In the rows, 128 means zero.
Each run below is a few steps of one of 7 hidden systems, one row a step.
las, path 1 (10 x 22):
[[ 83 168  95 120 102 123 120 168  70 145  77 160  99 165  71 125 126  94
   87 160 156 130]
 [154 127 141  82 146 177 131 176  99 102 136 194 128  78 113 131 116 146
   71 140 101 128]
 [116 158 144 143 175 166 148 137  77 161 124 136 162 162 153 101 176 113
   90 173 132 122]
 [157  73  92 130 156 125  97 148 129 151  97 178 128 119 193 115 128 127
  107 135 121 152]
 [173 141 138 127 163 153 144  94 119 145 179 111 134 103 197 136 125 117
  136 112 140 132]
 [115 107  80 161 133  98 131  80 137 140 112 100 142 146 155 116 163 160
  149 112 106 129]
 [138 100 158 136 119 107 112 130 199 111 147 113 127 122 149 142 109 129
  179 119 129 143]
 [120 158 120 123  93 105 153  98 129 141 130  83 113 139 110 125  94 108
  149  97 156 121]
 [117 108 119 117  98 124 114 118 139  98 116 114 120 114  64 142 141 158
  131 120 106 105]
 [101 158 170 140 121 124 123 165 137 115 138 134 125 154  89 146 128 110
  140 152 142 141]]
fosi, path 2:
[[124 176  82 117 120 149 119 104 104 106 150 174  68  57 129 115  82 124
   95 118 148 104]
 [ 88 177 103 121 143 171 170 105 146  91 142 107 147 114 128 134 183 171
  129 145  85  78]
 [103 117 121 113 129 131 121 194 209 122  84 143 140 163 166 146 142 105
  150 167 129 127]
 [185 150 117  81 122 148 139 150 112 158 124 132 106 115 160 164  77  72
  106  96 185 135]
 [161 112  96 111 142 141 141  87  91 126 132  84 142 125 102 174 165 183
  122  85  98 107]
 [112  96 165 171 155  94 115 169 176 111 129 136 155 180 122 145 131 167
  164 141 101 163]
 [141 134 156 116 120 106 150 143 107 175 121 127 126 150 149  72  48  78
  114 121 171 154]
 [152  90 117  97 115 148 105  53  76 138 145  81 111  90  94 114 148 137
  119 125 117  84]
 [ 82 131 130 187 144 104  81 138 143  87 149 159 118 149 103 161 175 167
  163 165 100 154]
 [ 99 176 132 122 105 102 178 171 139 138 125 168 127 127 157  66  53 100
  120 125 142 165]]
las, path 3 (10 x 22):
[[145  95 209 141 100 106 160 179 163 122 130 173 187 106 130  62 117 132
  112 104 101 192]
 [159 116 175 145 102 147 117  85 105 181 112 102 131 117 121  64 136  56
   86 119 196 102]
 [144 116  85 176 131 131  52  94 108 109 127 178  79  80 110 164 171 138
  103 113 149 124]
 [105 201 148 191 169 132 158 137 159  91 178 168 136 118 153 131 119 164
  131 117 125 148]
 [101 123 118 136 133 128 168 122 178 145  76 112 151 149 151  44  89 141
  106 125 129  83]
 [150  89 123  94 131 168  75 117 165 129 110 100  93 113 133 158 130  96
  133 154 161  64]
 [120 187  77 127 140 122 124 134 103 118 147 132  94 144 131 210 133 130
  149 123 141 145]
 [115 133 124 108 137 120 188 153 141 108 124 129 165 139 123 116 105 192
  127 107  72 140]
 [129  84 181 108 127 139 128 138 144 158 104  80 157 168 119  95 133 101
  134 160 135 106]
 [153 105 103 111 110 110  75 131  91 151 118 137  84 127 121 166 113  87
  131 130 161 149]]
nol, path 4 (10 x 22):
[[128 144 142 186 130 104 139 151 164 146  84 134 150 178 121 126 130 115
  112  96 172 144]
 [159 102 111 128 130 132 117 120 143 128  95 136 105 107 108 115  72 145
   90  81 150  93]
 [126 129 138 157 167 153 101  90 112 123 138  97 116 145  93 147 149 156
  122 140 136  81]
 [ 75 130 122 152 143 102 108 161 142 114 114 154 111 166 111 118 105 146
  141 169 117 136]
 [130 141 142  87 133 151 147 134 130 124 148 129 108 100 143  94  55 118
  121 137 133 102]
 [121 116 111  93 134 151 121  97  81 147 133  89 128 136 127 132 169 121
  134 165 111 103]
 [111 132 129 124 120 114 107 178 143 112 137 162 127 137 137 165 154 118
  156 159 111 174]
 [146 165 131 111 124 125 180 136 125 139 146 139 136 110 165 106  77 116
  119  93 137 151]
 [156  80 121 105 123 139 130  89 111 147 114  89 156 120 128 117 172 140
  122 116 106 108]
 [130 115 154 169 127 108  85 154 149 124 127 145 126 153 119 170 166 108
  149 141 148 166]]
Siduz, path 5, 10 rows:
[[157 109  90 134 119 103 114 108 120 172  89 135  90 123 152  86  50  93
  100  90 186 121]
 [151 144 128 145 143 154 104  63 119  93 187 111  90  71 101 162 129 163
  133 100 134  90]
 [ 60 146 127 184 132  82 141 111 162 116 134  94 146 186 120 113 146 162
  184 148 103 138]
 [112 115 137  61  76 118 147 169 173 124  99 123 116 121 113  92  51  99
  141 137 130 115]
 [142 167 128  88 110 174 128  96  62 144 144  98 106 110  97 151 161  82
  106 139 163  93]
 [102 116  95 162 130  99  84 142 118 106 120 154 123 153  99 182 195 158
  148 144 101 164]
 [125 142 168 105 134 124 178 200 156 116 134 163 161 132 144 106  80 141
  123 128 100 168]
 [159 104 122  87 133 162 144 101  76 176  97  99 146 125 139  81 133 103
   78 129 141  89]
 [149  91 129 176 147 130  43 110 133 123 140 151 100 115 134 171 181 117
  139 146 151 136]
 [111 178 124 168 144  90 163 153 145 113 155 175 130 131 158 118  76 153
  137 100 122 184]]
nol, path 6:
[[129 101  57 148 166 120  95  75 147 123 122 127  80 109 170 117  82 167
  135 113 128  89]
 [ 97 127 131 148 157 131 112  89 182 103 160  75 114 145 142 143 129 156
  188 157 116  85]
 [ 75 138 114 111 102  88 133 145 164 132 117  96 106 173 129 120  78 108
  183 157 135 129]
 [140 138 121  50  87 138 144 124 124 118 144  92  97 100 104 146  78 112
  146 118 128 106]
 [117 150 136 101 113 133 145 121  79 129 143  84 144 154  78 168 175 133
  143 142 108 132]
 [118 132 157 120 106 105 142 193 124 119 116 163 151 147  96 135 127 128
  124 131 109 182]
 [170 135 164 107 129 150 158 135  91 150 140 142 143 103 129  96  93 112
   82 100 145 138]
 [146  88 123 141 142 141 101  99  79 146 118 131 142 124 119 120 189 140
  100 138 114 128]
 [118 128 144 184 146 116  95 155 152 111 138 184 126 125 146 133 147 128
  132 144 133 167]
 [130 148 112 143 137 127 156 105 138 140 136 143 120 102 175  70  76 126
  113 105 143 121]]
Foma, path 7:
[[106 124 167 153 167 128 131 152 155 130 129 136 136 160 139  85  82 137
  128 157 132 119]
 [135 106 120  89 121 134 103 129  96 155 112 128  93 124 126 106  88  91
  114 156 150 111]
 [134 134 118 110 128 151  99 105 102 105 161 123  98  95 101 170 151 136
  136 140 119 112]
 [ 88 160 110 142 145 124 150 138 135 106 146 149 138 131 147 122 144 161
  141 147  90 142]
 [134 120 140  90 115 131 160 153 149 142 119 127 148 122 164  91 102 106
  130 136 121 136]
 [151 114 132 104 104 138 115 112 109 153 124  94 129 128 122 148 162  88
  135 131 148 126]
 [133 133  99 159 130 111 113 123 123 115 129 145 124 126 121 170 163 154
  132 106 120 154]
 [128 147 148 151 142 118 166 137 149 125 138 138 151 131 142  99  95 151
  122 101 124 142]
 [129  93 147 120 118 126 124 112 132 155 106  95 137 144 124  84 115 108
  125 138 142 108]
 [138 109 121 139 123 123  76 128 122 124 124 138  96 123 108 164 141 112
  132 138 150 133]]
gakop, path 8, 10 rows:
[[198  96 145 129 171 156  96  89  90 138 180 133 110  79 163 138 113 131
  113 111 138 126]
 [107 118 114 169 162  99 122  68 101 134 173 118 124 128 166  82 119 168
  156 139  97 143]
 [114  95 137 109 110 105 124 127 184 110 148 126 118  99 160  84  75 133
  171 141 102 135]
 [113 149 140  98  71 128 134  94 133 129 153  86 104 101 114 114 121  81
  160 133 151 112]
 [103 135  91 123  83 107 127 112 129 102 121 118 122 120  88 157 176 148
  152 119 101 134]
 [110 165 157 143 115 117 155 171 158 107 131 147 148 143 104 144 129 134
  137 119 125 157]
 [124 135 138 107 107 135 155 153 118 153  81 119 145 156  98 102 119 104
   93 125 148 115]
 [152  99 136 130 135 153  91 132 118 130 103 130 130 127  99 157 173 124
  101 131 139 110]
 [132 149 119 178 164 121 113 135 106 133 137 168 120 140 142 143 129 135
  112 123 146 155]
 [137 125 125 112 157 143 154 133 124 135 121 143 135 118 156  86  84 147
   98 124 118 115]]
rop, path 9 (10 x 22):
[[136 148 151 135  16  91 126 137 146 143 117 151 118  85 112 104 142  34
  130  93 182 181]
 [158 146 139 141  56 138 144  94 114 107 129 145 145  53  68 119 188 128
   84  60 134 134]
 [123 116 150 200 130 137 128 144 173 109  82 166 178 131 103 115 211 161
   85 105 121 129]
 [132 129 116 162 145 145 121 160 175 139  58 178 120 134 141  93  95 112
   66 113 180  96]
 [156 131 108 110 155 189 112  85 111 129 119 114  94  90 115 126 115 133
   78 120 158  43]
 [113 122  87 156 191 146  98 111 121 107 127 124 122 154 125 176 177 187
  132 152  99  99]
 [104 154 106 133 180 120 144 175 163 125 121 153 117 167 179 133  62 146
  140 145 128 134]
 [133 131 129  61 129 150 160 102 111 153 143  67 114 126 147  98  70 106
  137 141 134  84]
 [125  90 113 102 117 116  89 107 101 127 142  87 120 144 108 180 184 134
  176 158  98 135]
 [122 164 135 145 129  89 137 183 136 117 150 165 125 151 139 172 101 127
  156 118 131 200]]
fosi, path 10 (10 x 22):
[[184  83 134 134 114 129 128 111 121 128  94 125 149 105  79 132 141 161
   83  57 127 120]
 [131 120 188 202 175 131 112 136 135 120 131 139 155 163  94 123 145 163
  107 126 137 130]
 [111 114 128 154 148 111 125 139 119 156  91 154 121 154 131  56  71 127
   89 139 147 120]
 [135 115 137 108 152 169 108  86 103 125 155 116  99  90 127  94 100 130
  112 152 133  74]
 [ 81 144  91 148 157 133 100 117 120 111 136 136 105 146 131 148 162 150
  147 177 107 113]
 [104 152 107 103 120 116 146 165 161 114 135 159 111 115 165 120  76 123
  147 141 117 147]
 [145 152 128  74 113 158 167 110 117 145 143  83 136 114 151 133 137  95
  134 125 135 106]
 [137  92 103 123 115 119  94 129 145 122 107 114 128 137 119 185 187 133
  153 130 114 136]
 [144 149 147 149 126  98 136 168 140 124 142 159 129 136 129 152  93 126
  135  96 145 185]
 [146 129 141 110 115 129 176 103 102 155 121  90 158 130 120  85 115 130
  106  94 128 117]]
rop, path 11:
[[156 152 141 175 189 122 127 133  94 160 156 159 127 149 182 129 101 117
  110 118 163 168]
 [148  86 121 118 145 117 135  77 110 143 153 115 123  93 166  64  77 155
  130 112 102 121]
 [119  94 147 161 137 117  81  86 163 125 159  97 121 128 153 131 164 121
  182 158 127 125]
 [ 97 165  84 158 104  79 124 123 148 121 131 143  91 134 139 136  94 122
  158 112 146 158]
 [121 155 150  94  93 138 174 109 158 102 155  97 133  90 111 105 100 138
  143 105 113 102]
 [ 95 112 134 134 100 119 125 122 145 132  94  88 154 167  88 131 199 123
  144 149 117 116]
 [128 138 114 120 104 114 110 192 148 118  92 176 106 134 106 164 104 106
  116 121 151 153]
 [153 172 160 105 131 170 174 122  90 132 144 122 139 107 102 114 106 123
   83 103 147 105]
 [126  71 128 134 149 133 107 118 103 135 100 120 159 150 107 112 190 161
  110 153  88 120]
 [133 123 131 155 157 123  88 179 153 132 118 185 107 139 165 146 105 104
  123 150 160 156]]
Foma, path 12:
[[156 102 172 131 122 136 127  81 151 129 162  89 130  95 135  95 109 125
  142 109 137 107]
 [ 90 122 104 169 119  98  85  99 136 134 120 121 105 150 131 122 158 116
  158 156 140 130]
 [127 152 110 122 103 114 128 150 157 104 130 167  96  94 128 135  76 124
  127 101 140 142]
 [106 164 152 112 109 145 166 103 127 126 136  80 137 133  91 101 124 122
  126 125 136  87]
 [101  92 110 124 116 123  95 151 156 121  83 129 130 154 105 140 169 133
  136 160 111 117]
 [145 168 142 124 133 137 134 181 121 126 136 169 119 129 127 164 103 104
  109 122 156 158]
 [137 137 121 102 134 150 169 101  80 143 121 100 145 128 104 102 127 149
   93 108 115 101]
 [131  71 149 140 154 136  91 133 158 120 122 123 146 139 134 138 172 149
  142 160 102 120]
 [134 157 120 146 149 115 121 158 109 146 140 175 111 138 172 135 100  99
  123 135 157 174]
 [156 128 115  92 114 142 159  83  97 137 141 101 123  88 124  99  99 137
  110  89 122 104]]
Siduz, path 13, 10 rows:
[[153  96 130 170 156 168 106  79 188  91 143 169 123  32 165  77 139 175
   95 103 115  78]
 [ 84 175 119 208 158 130 141  81 199 134 132 109 132 144 199  82 144 117
  151 141 162  93]
 [109 137  54 106  98 116 129 122 209 112  86 122  82 108 151 128  64 125
  145 104 149  83]
 [128 195 121  94 130 172 158 100 147 109 155  66 109 123 114 189 128 121
  149 116 151  67]
 [ 93 126  90 124 123  96 120 142 136 130  90  81 124 206  92 188 149 145
  167 138 122 127]
 [141 127 168  73 117 126 137 200 138 118 128 130 125 147  88 168  66 119
  137 129 129 147]
 [146 132 139  98 139 143 145 123  32 164 128 102 137 155  86 127 128 122
   94 131 132 128]
 [135  63 146 149 144 114  63 135 101 122 132 150 125 134  99 140 160 149
  132 158 102 152]
 [120 145 171 151 142 111 141 160 117 130 163 176 137 121 154  83  90 121
  126 142 123 181]
 [138 104 102 103 122 139 144  87  91 147 120 130 129  89 149  63 120 135
   96 122 108 111]]
gakop, path 14 (10 x 22):
[[ 79 131 183 154 106 118 118 155 131 119 118 126 153 166  66 111 180 118
  136 174 119 140]
 [125 125 112 121  90 118 105 185 124 136  78 192 113 122 109 128 127  87
   90 134 151 159]
 [159 162 140 120 137 185 147 124  87 131 131 154 141  87 116 125 161 119
   61 113 146 107]
 [105 116 112 182 176 134 119 114 129 134 105 140 157 156 153 106 191 159
  109 154 108 117]
 [147 113 125 140 151 127 114 162 186 135 115 171 118 121 200 119  87 104
  128 129 156 144]
 [159 149 111  97 130 158 153  79 106 154 140  91 113 101 159 114 101 104
  111 103 159  89]
 [119  98 102 146 149 122 110  80 144 115 138  86 133 137 131 152 173 178
  166 131  90 107]
 [114 143 142 151 131  83 128 159 177 118 151 139 115 151 152 141  72 125
  177 123 138 171]
 [139 140 128  62  90 133 172 122 102 146 120  90 120 118  99 102  67 109
  114 105 137 105]
 [120  94 145 128 122 140  95  99 115 111 135  86 133 138  67 159 197 151
  145 150 103 105]]

Name the system that made each run.
path 15 (2 x 22):
[[121 146 126 197 141 133 103 126 104 153  78 167 115 151  93  99 134 110
   60 117 191 114]
 [131 121 118 139 155 162 120 114 130 101 115 161 106  86 100  89  86 175
   72 113 122  72]]
  fosi
path 16, 2 rows:
[[135 203 143 123 159 151 210 177 192 149 117 129 151 153 205 112  49  95
  114 102 177 118]
 [176  97  49  87 143 159 120  66 105 159  74  65  99 128 119 156 114 142
   94  85 156  40]]
  Siduz
path 17, 2 rows:
[[134  90 166 127 101 103 106 123  81 141 132 117 135 139  72 114 147 120
  129 135 120 155]
 [119 120 170 148 105 110 110 145 104 122 142 167 132 112  95  97 134 116
  118 140 125 171]]
  Siduz
path 18:
[[103 106  84 126 141 121 134 105 108 115 117 114 146 145 113 135 178 192
  137 136  66 120]
 [120 102 179 129 133 108 117 176 176 127 141 129 148 157 156 131 119 109
  172 161 121 168]]
  las
path 19:
[[145  74 153 144 166 132  90 116 151 162 117  97 135 163 169 116 131 107
  145 157 148 111]
 [129 116  86 137 129  94  78 122 129 130 136 145  74 123 153 155  88 115
  157 130 147 149]]
  nol
path 20, 2 rows:
[[ 93 135  91 160 107  97 107 121 185 117  92 104 106 164 108 162 138 129
  162 122 149 111]
 [134 151 136  99 109 124 147 162 170  99 132 124 109 121  98 165  61 138
  143  96 136 122]]
  las
path 21:
[[111  87 116 140 171 133 131  84 171 122  96  68 127 159 107  91  79 197
  132 117 112  45]
 [ 99 131 168 135 142 131  84 122 171 131 145  85  82 159 118 127  75  90
  169 178 178  84]]
  Siduz
path 22:
[[164 121 101 126 114 154  78 195 150 114  59 185 108 125  87 224 172 103
   79 108 173 127]
 [180 175 133 135 173 155 182 175 101 120 123 176 149 124 113 163  88 173
   54  57 137 144]]
  fosi
path 23:
[[219  24 200 164 175 138  68 124 153 142 139 130 153 119 150 147 145 136
  123 102 139 145]
 [132 122 118 230 162  67  75  86  99 160 146 149  92 158 151 115 100 125
  140 109 174 173]]
  nol
path 24:
[[ 69 214 110 129 158 196 157 100  72 126 101 102 112 157  51 106 142 143
   59 164 150  21]
 [ 71 116 109  85 155 172 107 215 139  93  70 176 129 156  90 138 153 157
   94 216  85  88]]
  nol
path 25 (2 x 22):
[[125 103  59 133  81  84 115  56  79 147 100 112  98 105  96  89 119 140
  117  85 126 122]
 [118 115 185 172 118 124  95 120 208  72 163 128 123  98  92 142 141 155
  166 125 121 118]]
  Foma
path 26, 2 rows:
[[125 204 147 176 167 134 197 113 162 110 193 116 177 129 186 153 165 164
  158  93 110 159]
 [111  96 114 113 112  83 181 142 184 167  66  78 172 192 163  73  86 130
  151 109 118 130]]
  gakop
path 27, 2 rows:
[[ 95 252  74 163 113 120 163  84 133  77 203 161  78  61 150 151 103 148
  150  87 135 139]
 [ 77 143 122 108 107 136 222  98 192 102 125  72 197 125 139  69 167 188
  152 122  50  89]]
  rop
path 28, 2 rows:
[[ 91 136 185  91  64 100 138 191 120 130 126 106 150 174  62 145 154  83
  167 171 119 177]
 [139 129 136  70  74 126 140 183  52 146  97 166 136 120  68 120 132  89
   78 130 126 168]]
  Siduz
path 29 (2 x 22):
[[144 146 110 111  76  82 162 157  92 164  89 115 146 170  99 156 128  90
  124  81 150 184]
 [189 108 150 113 107 134 140 135 116 110 131 138 145  88  76 158 126 162
   97  58 118 142]]
  nol
path 30 (2 x 22):
[[152 106 159 143 177 139 116 108 125 112 163  92 140 146 108 172 142 182
  147 123 105 118]
 [ 99 117 139 163 146  74 120 137 130 147 127 114 125 193 126 112  88 137
  162 142 130 159]]
  las
path 31:
[[160  95 149 132 147 109 127 163 106 149 133 170 151 129 164 109 113 128
  115 122 116 189]
 [175  96 144 143 145 125 116  94 107 150 156 136 134  95 170 100 122 124
  119 106 133 151]]
  nol
